One vector is turned by the same rotation once a step. Each row is the vector after some number of steps, and that number follows the row.
The counts run from 0 to 138.
[ 15 -26  14  -7   3   4 -11 -29 -21 -23 -13   9 -23 -24 -43 -21  -7 -24
 -10 -13  22   4 -22  -9   0  15  10   6  -6  22 -14 -19  30   9   7  -4
  -4   0   5  31 -15 -14 -14  16 -10   0  -7  -1 -39 -11   1 -20   0  25
   4 -44   6  -1  -7   0   4   7   8 -38  11] -> 10
[-12 -30   8  -1   1 -17   7 -24   5  -8 -12 -10 -26 -41 -49 -18 -23 -12
   4  31  -5  12 -31   0 -16   8 -11  -7 -12  12  24 -24  39   1  -7   6
   6 -11  -4   2 -28 -11 -28  18  -8 -22  -5   4 -22 -18 -13 -15 -13  18
 -15 -25   9 -19   4   4  -8  13   5 -12  11] -> 66
[ -1 -10  10  -1  27  -7  12 -45   5 -35  -3  -3 -21 -58 -32 -34   1  -8
 -10  10 -16  -7 -35  -3 -17   9  -1 -13 -13   8   6  -8  24   9 -10  -5
   6   9  -8  -5  -3 -16 -14   2  -7  -3 -11  18  -1  -1 -28  -8 -22   5
 -11 -52  -1 -10  16 -20   6  -1   5  14  13] -> 76
[  8 -22   5  -6  10  -1   2 -36  12  -9 -19  20 -20 -42 -26 -23  -5 -25
  -4  19  -6   7 -12   2 -22  17   2  19 -10   5   1 -17  39   9 -10   4
   5   4   2  -3 -51 -20  -8  10  -8  -5 -13  -1 -24 -28 -34 -11 -23   0
  -7 -32  11  -7   6   6 -15  15  13  -7  19] -> 62
[ 26 -22   4  -3  -4  12  12 -19   1  12   0  -6 -28 -36 -36 -23  -3 -21
  -3  15   9  15 -29 -14 -11 -12   6   1  -1   7  -9 -37  40  -5  15   2
   2  -5  19  13 -21  -4 -15   8  -6  -6  -1 -10 -29  12 -12  17  -5  35
   7 -36  -8  -1  -4 -13   7  -3  29  -5  29] -> 123
[  7 -34 -10  -3  10  -3 -14 -22 -16 -29  -7   8 -30 -23 -48 -16  -5 -19
  -5   9  -2   5 -37   1   5  13  -9  -4   1  30  -1 -23  28  21   0   4
  -2  -4  23  33  -3  -3 -35  -1  -2 -12   0   0 -15   0  -8  -5 -17  28
   1 -36  17  11  -2 -11  -1   5  10 -21   5] -> 13
[ 10   6  21   5   6   6  13 -30  -7 -31   9   0 -24 -47 -40 -27   7  -2
 -18   0  15   4 -24 -11   8  -4  -3 -29 -16   9  -2 -24   2  -2  -2  -5
 -17   0 -11  15   1   5  -7  11  -1 -28   3   3 -33   9  -4 -11 -10  20
  13 -46  -3 -32  12 -23  -5  12  15  -1  22] -> 90
[  1 -13  -2   9   3   4  -5 -25  -1  -3   5   2 -18 -34 -40 -25   6 -19
 -26 -14   0  17  -6  -5   7  23   7  -5  -1  23 -17 -38  32  12  12   7
   6   7  13  15 -20   4 -12  -1  -3 -10  -1  18 -30   3 -18  -6 -10  36
  12 -31  11 -11  17 -20   1  14  33  -3  42] -> 5
[ 20 -15   4  -5  -3   3   0 -20 -11  -9   0  11 -39 -26 -36  -6  -7 -18
 -20  22   9  25 -24   0  -5  -3  -9   0 -12  12  23 -21  20   8  -7  14
 -10 -11  -8   7 -35  -4  -7  19   6 -40   7  -9 -39 -13 -14  -4 -18  17
   6 -10  13 -11  -2   0 -34  19  24 -12  25] -> 48
[ 34 -15   8 -15  15   6  -3 -27 -16 -18  -5 -20 -26 -33 -42 -18  -7 -12
 -11  -7  11   7 -46  10 -14  -9   7 -21  -8  21  11  -5  34  21 -11   6
   3  -8  -2  13   5 -12 -20  12   7   1 -12  -1 -37   3 -10  11 -18  25
  -2 -33  17  15   5 -27   3 -11  19 -14  16] -> 128
[ 13 -21   6 -10   4  20   7 -45   4 -18  11   5 -12 -41 -26 -18   4 -10
  -8   0   3  -2 -39 -15 -11  -4  10  15 -14  15 -12 -22  32   7  28   0
   5   6  26  21 -10 -19   3  -9 -17   1  11   0 -15  -8 -21   3  -7  21
  14 -50  -9   4  -6  -2  16  -1  21 -12  16] -> 19
[-11 -26   9  -1   7  -7   8 -24   3 -15 -21 -10 -14 -36 -40  -9 -21 -15
   2  30  -1   9 -31  -3 -18  11  -4   6 -17  10  30 -19  36   5 -15  -5
   3  -5  -3  -3 -40 -16 -29  19  -4 -19  -7   3 -25 -22 -17 -13 -12  21
 -14 -26   3 -17   2   3 -17  16   3 -17  10] -> 65
[-10 -23  17  -2  10  -6   7 -37  -3 -18 -20  -3  -5 -34 -31 -11 -16 -17
   0  18   3   2 -28   1 -15  20  -2  20 -22   9  21 -11  36  10 -15  -9
   0   1  -2  -5 -49 -19 -18  20  -2  -6 -13   6 -26 -24 -23 -16 -10  17
  -6 -34   0 -17   1   8 -15  16  -5 -16  15] -> 64
[  0   6   1  -4  15   1  15 -22   4  -6   5   5 -35 -43 -30 -40  -6 -12
 -10  16  -7  -3 -24 -10 -17   2  -9 -10  -8  -5  15 -14  26  25 -10   0
  -5  10 -11 -11 -37 -10 -19 -11   1 -19 -11  10 -28   1 -31  -7 -28  11
  -2 -30 -13  -5  31 -21 -17   8  21   7  17] -> 79
[-11   5  -5   1  23   8 -12 -10  -7 -35  -3  -2 -36 -33 -33 -30  -6 -18
 -19 -19  -7   4 -22 -10   1  24   3 -16  -9  24  12 -23  21  30 -14  -9
   9   5   4   9 -24 -19 -19 -15  -5 -14  -2  14 -31 -21 -12 -19 -12  17
  -4 -36  -3 -11  23 -14   2   6  25 -17   5] -> 97
[ 39 -28  19   0   7  17   7 -34 -14 -14 -11 -14  -3 -27 -31 -10   0 -13
  -9   5  23   4 -38   5  -7 -10  11   8 -13  17  -6 -13  32   9  -3 -10
  -7  -1   7  16 -13  -3 -18  17   6   8 -20  -2 -29  11 -20  26 -17  38
   7 -37   2   1  -5 -29  -4 -10  14 -13  23] -> 126
[ 18  -7   9  -6   7  22   3 -34   0 -32   7   9 -18 -33 -37 -32  -3  -4
  -6   7  17  -8 -31 -23  -9   5   9   5  -3  14  -8 -21  20  26  21  -8
 -20   8  15  29 -20 -24 -14 -11 -13   1   1   1 -37   2 -11  -9 -13  22
   1 -38 -10  11  -2 -11  -5  12   1 -24   0] -> 113
[ 29  -5  -1   0  10  28  11 -46   1 -17  19   1 -19 -43 -12  -8  12 -10
 -26  12   5   6 -34  -7 -10 -10   2   7 -17  14  17 -12  11  15   6   1
  -8   2   8   5 -16 -10   6  -4   9 -25   8  -3 -20   7 -37  26 -24  21
   7 -26  -2   0   3 -19 -22   1  31  13  31] -> 38
[ 13  -3   7 -11   6   6   1 -41  -6 -18  10  17 -15 -28 -53 -37   4  -6
  -4  -6  12  -4 -26  -3   0   6  -7 -13  -4  15 -23 -16  26  31  16   9
  -9   4   4  29 -11  -1 -13  -7  -8   0   0   6 -33   2 -15 -15 -32  22
  15 -34  13   9   9 -18  -5  16   6 -12  18] -> 111
[ -3 -11  13  -1   2  10   8 -55  17 -17  14  11 -12 -56 -25 -25   5  -5
 -26  17  -2   6 -14 -11 -17  18   5   7 -15   9   9 -21  18   5  19   5
  -4   7   5   4 -27 -25   8   4  -8 -17   9  14 -19 -24 -22 -19  -9   3
  -2 -29   6  -9   3   8 -15  28  11   4  25] -> 59
[ -6 -13  -2  15  13  20  -7 -14   5 -25   4 -21 -11 -38 -31 -15   2 -12
 -21 -12   2  14 -21 -17   3  21  12  -4 -15  27   5 -43  20  11   6 -16
   5   0  27  15 -17 -10 -17  -8  -7 -12   6  17 -33  -3  -9   6   1  46
   0 -33   0 -28  16 -20   1   6  28  -9  23] -> 3
[ -5 -28  11   3  -3 -15  20 -45   1 -11  -1   7 -19 -47 -46 -18  -4  -3
  -2  35  -3   7 -33   1  -5   1 -15   0 -16   4  12 -21  28  -8   7   8
  -9   1  -4   4 -12   2 -20  25   0 -28  -3   6 -10   2 -18 -13 -14  18
   3 -37   4 -22  -1  -3 -13  25  -3  -1  24] -> 68
[  3  -7   8  12  16  -2  12  -7 -15 -25 -13 -14 -24 -28 -40 -16  -4 -13
   0   8   6   9 -32   3   8  -2 -10 -13 -18   8  13 -21  17   6 -30 -14
  -7  -7  -8   0 -21  11 -30  14   8 -35 -11  -3 -30   3 -16   4 -22  30
   8 -37  -3 -38  19 -31 -10   2  18   1  17] -> 87
[ -2 -29  -7  -7   6  -9  -8 -33 -21 -29  -1  16 -23 -20 -47 -11  -1 -12
  -3   1  -5   3 -44   5  13  11 -17   2  -6  27  -2 -18  34  25   3  13
  -4  -1  16  32  -5  -3 -24  -4   0 -10   3   8 -12   5 -16  -5 -27  28
  13 -40  18  12   1 -12   2   3   8 -18  13] -> 14
[ -1  -2  13  -4   8   2  17 -33  -6  -6   1   6 -33 -46 -22 -32  -8 -18
 -12   6   8  -2 -20 -22  -9  -1  -1   7 -17  -7   8 -15  28   0  -8 -14
 -10   8 -19 -12 -43 -16  -5   5   3 -13  -9   5 -30  -1 -26 -19  -1   7
   6 -51 -33 -15  20  -7  -7   7  18  -7  19] -> 81
[ 14  -7   5   3  22  12  -7 -36 -13 -51 -10  19 -19 -39 -21 -28  12 -20
 -20 -15   8  -5 -14  -5   2  18   6  -2 -16  12 -17  -5   7  18 -18 -12
  -5  10  -5  14 -17  -9  -7  -2  -3  -3 -11   7 -25  -9 -22  -6 -23   6
   8 -53   3 -15  16 -25   0  -1  20  -5   8] -> 94
[ 19 -15  10  -9  -1  -5  21 -28  13 -17  -6  18 -19 -38 -43 -23  -2 -10
  12  37  -1   7 -31  -3 -12 -12 -17  -4 -15  -5  -8 -21  20   2  -5  11
 -10  -7   0   9 -22   7 -20  13 -10 -23  -2 -12 -20  -1 -23  -3 -37  14
   5 -35  10 -12   4 -11 -16  19   6   7  10] -> 70
[ 23   2  14  10   7  16  10 -25   3 -42  12   8 -26 -43 -35 -30  12  -7
 -17  10  11   5 -16 -19   3   0   6 -20 -10  10  -9 -31  -3  -3  -2 -14
 -22   2  -2  16  -3  -2 -10   7  -7 -29   1  -3 -33   7  -5  -4 -10  21
   4 -45  -2 -29   8 -30  -9  15  17   3   9] -> 91
[  1 -23  -1   2  14  12  -9 -31 -14 -19  -1  -9 -28 -40 -15   4  -5 -23
 -28 -11   0  19 -42  -4  -6   5   7   5 -22  27  28 -22  34  -1  -3   0
  17  -5   7   1 -15 -20   0   3   5 -16  12   4 -15 -12 -17   5   3  16
   2 -40   2 -13   2   1   7 -16  38 -14  30] -> 138
[ -2 -17  11   1  -2   9   4 -22 -18 -12 -11  19 -11 -21 -30 -16  -7 -24
  -1  -6  15   4 -12 -10  15  10  -4  21 -20  12 -21 -30  33   4   2  -8
  -4   4  11  19 -45   2 -11   9  -9 -12   0  -5 -35  -4 -19 -10  -6  27
  27 -48  -4 -25   3  -2  -3  11  25 -20  25] -> 103
[ -4 -11  -3   3   1   6   1 -16 -13  -5  -8  28 -28 -24 -32 -22   4 -31
  -2  -6   6  13  -7 -12  13  16  -6  13  -9   9 -24 -32  33  10   1   3
   1   6   9  14 -43   8 -14   0  -7 -14   3  -5 -32  -4 -23 -14 -14  24
  26 -43   2 -19  11  -6  -4  12  32 -14  29] -> 102
[ 23 -16  10  -3  16   7   0 -47 -19 -22  17 -13 -31 -38 -34 -15  -1  -4
 -34   1  15   2 -44  -2  -7  -4  10 -14  -3  23  22 -11  16  12   4  -4
 -15   1   2  13  13 -18 -15   4  15 -10  -8  16 -29  14 -11   2  -5  26
  -4 -29  -7  18   3 -21  -9   2  11 -12  21] -> 130
[ 25   1   6  -1  19  12  -2 -28  -4 -44  -4  23 -35 -42 -26 -37  16 -23
 -18  -8   5   3  -9  -6   2  10   9 -13  -9   9 -24 -16   7   8 -15  -7
  -6   9   1  15 -14   0  -5  -2  -8 -12  -9  -4 -24  -9 -17  -6 -22   6
   3 -51  10 -17  15 -25   2   3  25   1  10] -> 93
[  1  -1  10  -2  15  17   1 -40  16 -36   5  -8  -5 -41 -35  -9   5  -1
 -14  14  -4   6 -34   2 -10   8  -4   1 -29  24  30 -13  16  33  -1   2
  -1  -4   5   7 -19 -14  -4   4  -7 -27  13   6 -19 -30 -26  -1 -35  17
  -3 -17  23 -12   8  -8 -25  22   8   4  12] -> 56
[ 16  -7  18  -6  17  13  15 -29  18 -44  -9 -13 -13 -52 -37 -31  -3  -6
   4  26  -2  -8 -37  -8 -23  -4   5 -13 -21   7  12 -12  17   7 -14 -12
   0  -2   1  -1  -8 -21 -16   4 -22  -8  -9  -3 -15 -12 -18   3 -20  10
 -19 -44   1 -13   6 -15   1   2   3   4  -8] -> 74
